Each path below is one point turned by a fixed rotation once a step. After each direction that follows a path, write how fast that rotation turns it, in degrees per step (0 if it stays still).
Each turn is a multiple of 5 degrees from 10 to 175, or 0.
Each row of a path follows its step; steps can be skipped.
Rotation 1:
step 0: [ 15  16 -10 -27   5   3   1 -16 -14  -1   9   6  16   1  -8   4  16  17
 -18  13  27   9  28   0 -24   2 -19  10  -6]
step 1: [  6  -1  19 -20  -3 -14 -18   9   1 -12   2   4 -23 -17  -5  11  29  13
  -3  -1 -21  -9  20  -3  -8 -16  30 -12  -3]
step 2: [-10  21  11  -5   2  -2   3  -6  35  -4   5 -10   1  34 -16  13  12  10
  34 -15  -4  -5   1   1   3   2  -8 -20   6]
step 3: [ -5  -3  -8  22 -11  27  -5  -3  31 -17   7   1   1 -19  15 -17   3   6
  12   5   4  -2 -33  -9  12   9  24  -3   2]
step 4: [  9  -1 -14  -9 -13  13   6   3   6   2   2 -12  16  14 -10 -23 -25 -13
 -17  28  -5 -16  -6  28   0  22 -13  -1  -3]
step 5: [-17 -21 -15  -3   6   0 -36  -6 -19   9 -11  25 -13  -1  14  -2  -1  -6
 -13  18 -11 -19  13  -5   1   9  -3  22  14]
step 6: [  0  -8  22 -22  17   8   5   5 -16   7 -21 -27  18   6  12  20  -9 -18
   1 -17  -3  -6  22  -7   8 -10  -1   0  24]
step 7: [-16  12  24  31  23  -5   2  -3   3  -5  10   7  10 -15  19   0 -17  20
   6   1 -10  20  12 -16  -9 -24 -10  -6   3]
step 8: [ 18   5 -17  10  -5  18  32  25  19   2  11   3  -9 -15  -6  22  -4   0
 -15 -16  -7  21   4  18 -11  -5 -11 -15   3]
step 9: [ 16 -10 -24 -13  14 -15 -13  -1  -2  18   4  23  -9   6 -14 -11   9  15
   3  18   4  25 -26  -6  -8   6  -4 -24   1]
[  1   5   1  -7  -8  -3   1   8   0   1  -9 -17  -9  -5   5   3  -2  -3
  -3   4  -2   6  -6   5   0  -1   4  -3   5] -> 155
[ -1   8  -1  -7  10  11  -8   4   6  -3   1   6  -2   2   8  -2  -2   2
  -8   2   2  -2   4   3   2  -1  -2 -13   7] -> 0
[ 6 -3 -6 -3 -7 -5  2 -3 -1 -2 -4 13  0  9  2  6  5 -7 -4  9 -9  5  6  6
 -2 -1  6 -3  0] -> 90
[-6  5 -8 -4  6 -5  0  7 -8  2  4 -1  6  3 12 -9 -2 -6  2 -3  1  0  4  6
  1  5  7 12  1] -> 55
[ -6  -5 -13  -3   2   3   1   0   4   9  -4   1  -5   5   8  16   5   1
   7  -4   6  -2  -5  -2   0   4  -4   1   1] -> 115
[-2  8 -1 -2  9 -7  5  5 11 -9 -4  3  3 -3 -6  9 -7  3  1 -3 -8  4  1 -7
  2  5  6  4 -1] -> 65
Rotation 2:
step 0: [  7   3  -6   7 -10  25   5   1 -11 -12  -9  -3  26  -6  -4 -17  -2  18
   6  33   1 -15  -4 -17  14  30  21   0   3]
step 1: [  5 -17   8  -1 -14 -14  -7  -9 -11 -13  11   6   7  17   0  -4   9  11
  15  26  -8   2  -5  22   8 -42   4 -19  -1]
step 2: [  9  10   5   3 -11   1  25  18   4  11   9 -16   4 -17  25  -5   8   0
   9  26  12  12  33  -1 -21   0   7  11  16]
step 3: [ 12   9  13  10 -27   8   6   7 -25  -4   7  -3  33  -2 -14 -17  -6   6
 -10  15   0 -11 -21   1  13  21   6 -13   1]
step 4: [  1 -15  -9  -1 -10   5  -1   7   6 -14  -8   2  -3  20  13   1  10  17
  32  28  -6   3  -2   8  14 -26  25  -8  12]
step 5: [  7   3  12   0  -7 -11   5 -12 -18   4  19  -9  16 -17   6 -11  11   5
 -11  34  11   2  37  -8 -23 -13  -3   1   8]
step 6: [ 20  14  12  17 -28   7  27  22  -4 -12   3  -4  17  -3   6 -14  -2   3
   8  10   1  -2 -26  29  11  14   2  -4  -4]
step 7: [ -5 -19  -9  -8 -12  11 -14  13 -12  12  -6   1  16  14   1   0  -6  14
  20  32  -6  -5   9 -14   8  -5  30 -22  17]
step 8: [  3  12  19   6 -11 -14  17 -17  -9 -27  17  -6   7   1  -5  -5  24  12
  -7  28  11   7  11  -4  -5 -29  -3  11  12]
step 9: [ 29   2  -1   8 -18   9   8  15  -3   7  -2 -12  12 -19  35 -25  -2   4
   9  16   4  -3   2  27   2  14   7 -10 -12]
[  0   0  -8  -1  -3   0   0  -3   5   0  -5  -2   6  -3   2   4  -4   9
   2  -4  -2 -12  -7  10   1  -5   2 -13  -9] -> 125
[  0   3   0  -7   4   1   3  -1  -5   4   4  -3  -1   1   4  13  13   0
  -2  -1   5  -8   2   0  -9 -14  -1   2   6] -> 115
[-2  2  3  3  8  2 -7 -2 -3  4 -6  0  3 -4 -5 10  8  3 -2  5 -6 13 -4 11
 -1  5  7 -3  2] -> 115
[  5   6   4 -17   5  -5   4  10   7   2   7   2   2  -5  -2   1  -8  -6
  -1   5   0   0  -4   5  -1   5  -3  -5   5] -> 100
[  4  -9  -2   7   2  -5   6  -4  -2  10   7   5  -3 -12   0  -3  -1   0
   5   2  -5  -1   4  12  -4  -2  -8   8  -2] -> 100
Rotation 3:
step 0: [  1   8  26  17 -42   4 -13 -31  -7   3   8   2   3 -13  18   6  -8  17
  13 -20   4  -2 -12 -13   2 -22  -9  -5 -20]
step 1: [ -7 -23   0   1   1  19  -9 -13   6 -15 -30   2 -15 -27  -7   2  11 -39
  23   5 -17   0  -9 -13 -14   0 -13   8  -4]
step 2: [ 12   3 -15  11 -37  -4  -2  -6  -7   1  10  30   1 -10   5 -16   1 -18
 -22 -23  15  -7 -30 -20   6  -2   7 -12 -11]
step 3: [  2 -22 -11 -14   7   8 -25   1 -39 -26 -18  10  -1 -10   1  10   7  -6
  24   6   1  17  -1  -9  11 -14  18   3 -18]
step 4: [ -7  14  -2  10 -10  17 -10 -26  11  -4   3  -1 -12 -14 -14  17   7  15
 -13   2  17  -8 -22 -31   9  -4   4 -36 -19]
step 5: [  4 -19  25  -9 -14   1  -3 -30 -14 -26 -20   7   3  -5  28   5  -2  -3
  25 -14   2  -9   1 -11  -9 -16 -21  10 -20]
step 6: [ -5 -14  -3   1 -22  22 -11  -2  24   6   7  11 -24 -17 -18 -13  14 -32
   1   8 -12  -6 -27 -19 -12 -15   9  -8 -11]
step 7: [  1 -19 -23   6 -11  -4  -1 -14 -36  -1  -1  29  11 -20  22   7  -9 -14
  13 -33  17  -9 -15  -2  14  -9   2  -4  -4]
step 8: [  4  11  -5   0 -12  20 -38   1 -13 -16  -9 -13  -8 -30 -16  -1   6  -2
   6  17  -3  20 -11 -15   4   2  14  -7 -28]
step 9: [ -9  -5   7  18   2  -1   6 -43  -4 -23 -18  20  -1   5  -6  25   0   3
  -5 -19  15 -10 -20 -34  10   0  -8  -9  -3]
[  3   5  -8   7  -2   5  -1 -10   0   1   8   5  -7  12   0  -1  -5   2
  -6 -15   0  -1   4  -2   1  -1  -2  -2   2] -> 155
[  1  -5   3  -3  -4   3   2   2 -15   3   0   0  -7   5  13   2  -4   0
   7   2  -1  10   8  -1  -8   7  -3   1  -2] -> 155
[ -5  -2  -5  -1   3   3  -4   8 -10   6  -3   5  -1  -2  -4   0  -8   9
  -1  -2  -2   0  -4  12   3  -8   3 -12  -5] -> 85
[ -3   0   9   3  -3   3 -12   3  -2  -4   2   1  -1   6  -5  -4   0   4
   2   1 -11   4   2  -1   3  -8   8  16  -2] -> 140
Rotation 4:
step 0: [  6  -6  20  14 -15   7   4  17   6   3 -28 -28  -8   7  11  14 -23  11
  -1  12  -2 -14 -22   4  26  -1   4  14   7]
step 1: [  6  -8   6  -2   2   1 -12  11  -2  11 -29 -12   6   5  -9  -1  18  21
 -10  11  23 -17 -23  16  24  22   2 -11  12]
step 2: [ 17  -9   7   7  11  21 -29   4   3 -24 -18 -10  -8   9  10 -23  13  20
 -19  -9   9 -13   8   2   1  14   7 -12  16]
step 3: [ 15  17  18   4   5   6 -18   1   7 -39  17  -2   5   2   0 -18   4  -3
 -14  11  -2 -23 -15 -17   8  20  14   6   4]
step 4: [ 16   4   6 -16 -17  18  16   3  -7 -18  19  10  13  17   5 -22 -17  -3
   1  31  20 -19  -3   5  -3  12  20   3   7]
step 5: [ 16  -5  11   1  -3  13  21  15  10   7 -14  -8   4  24  19 -15 -21  -8
 -15  29  -1  -5  -6  -2  -5   5  -6  26  16]
step 6: [  7   7   3  -1  -1 -16   5  38  -7   0 -31 -14   0  13   0  -7  -4   7
 -11  22   8  -4 -10   8  31   1   3  18  -5]
step 7: [  7 -13  11   8  -6  18  -3  13  -5  -5 -30 -14  -7   0   8   2   3  18
  -4 -10  17 -21 -12  13  33 -12  20  -6  16]
step 8: [ 14  -5  26   4   1  22 -28  -9   9   2  -9 -13  13  -2  -1  -7  18  15
 -18   2  -6 -24 -13   0  21  27   0  -6   9]
step 9: [ 18   2   4  -7   2   3 -21  11   5 -30  10  -7   4   9  11 -26  -2  22
  -2  11  14 -16   1   5 -10  34   9 -17  -3]
[ -4   0  -8  -4  -5  -5  -2   1  -7  -1 -13   2 -12   6  -5   8   3   1
  -1   1   1  -5  -3  -1  -1  -2  -8   6  11] -> 65
[ -2 -10  -4   6  -3 -11  -1  -1   0   9  -9  -2   7  -2   7   2  -2   5
  -5  -6  -5  -7  -3   6   6  -3   5   1  -8] -> 55
[ -1   7   4  -2   4  -9  -2  -2   0   6   4   0   7  -3 -10   2   9  -6
  -7   8  -4  -1  -9  -4   7   7  -4   5  -3] -> 145
[ -1  -1  -5  -2   2   0  10  -1   0   3   4   6   2  -4  -1   1   6  -4
   4  -2  15  -5 -13   5   0  -4   9  -6   7] -> 120
[ -7  -2   0  -2  -1  -5  -7 -11   5 -11  -5   4   8   5  -7  -7  -4   0
  -4  -1   2   1  -4  -2 -12  -1   7   2   0] -> 55
[ -1  -4  -2  12  -2   0 -10  -2  -8  -1   4  10  -2   3   9   1   1  -5
  -4   7   5   0  -3  -9   0   2  -4 -11  -3] -> 55
[ 0  3 -4 11 -7  1  3 -1  6  1  4  2 -4  4 -1  5 -2 -3 -4  8  7  7  0 13
 -3 -1  1 13 -6] -> 60
Rotation 5:
step 0: [ -4  -2  -1  17   6 -13  28   4   7   7  13  24   1  -3   4  -1  15   1
  29   1   8  10  -3  12 -10   7   3  18 -30]
step 1: [ -7   2  20   8  -2  -1   0 -16  -6   3   1  12 -16 -31 -14   2   7  -6
   1  12 -14  23 -12  17  -1   5  -7  26 -16]
step 2: [-13   3  -8  17   6   2  14 -14  -2 -11  -8   8  -5 -14   0  11 -10  18
   2 -12 -34 -11  -7  14  -6   3   9  27 -18]
step 3: [-26   5 -13  18   8 -26  30   3   9   7  12  -1  -6  -6 -14  -8   0   0
  11  -2  -4   5   7  -5   4   0   6  28 -17]
step 4: [  7   3  20   3  -5 -25   8 -10 -14  10   0  17 -10  -4   5 -18  10   6
   9  -1  -7  15  -5   2   7  12   0  33 -25]
step 5: [ -5 -12  -6   9  22 -12  -4  -7  -5 -13   6  21 -25 -21   2  -9 -18   8
   5  -3 -24   8 -11  20   1  -7   2  19 -10]
step 6: [-20  -4   2  28   8 -15   9   8   2  -2  -5   8   7  -5  -2   9 -20   5
  17   4   0  -5  10  16 -11  -2   7  25 -31]
step 7: [-12   1   4  14  -6 -20   0  -3   0  -6  -3   4  -4 -19  -7 -11  20 -13
   2  18 -16   7  19   1  15  10   1  29 -26]
step 8: [ -7  -1  -5   5  16  -8 -10 -13 -14   2   6  12 -13 -12  19  -3   5  24
   4   8 -16 -12  -8   4  12  10   3  38 -13]
step 9: [-16  -6 -12  26  13 -25  13   9  -4  17   7  15  -9 -19  10 -12  -8  -4
   6   9  -2  -9  -9  10  -9 -15  12  16 -13]
[  0  -3  -4  -2   8   8  -1   0   0  -9  11   1  -4   8  -1  -3   3   9
   0  -6  -8 -10   1  12   4   0   0   1   5] -> 120
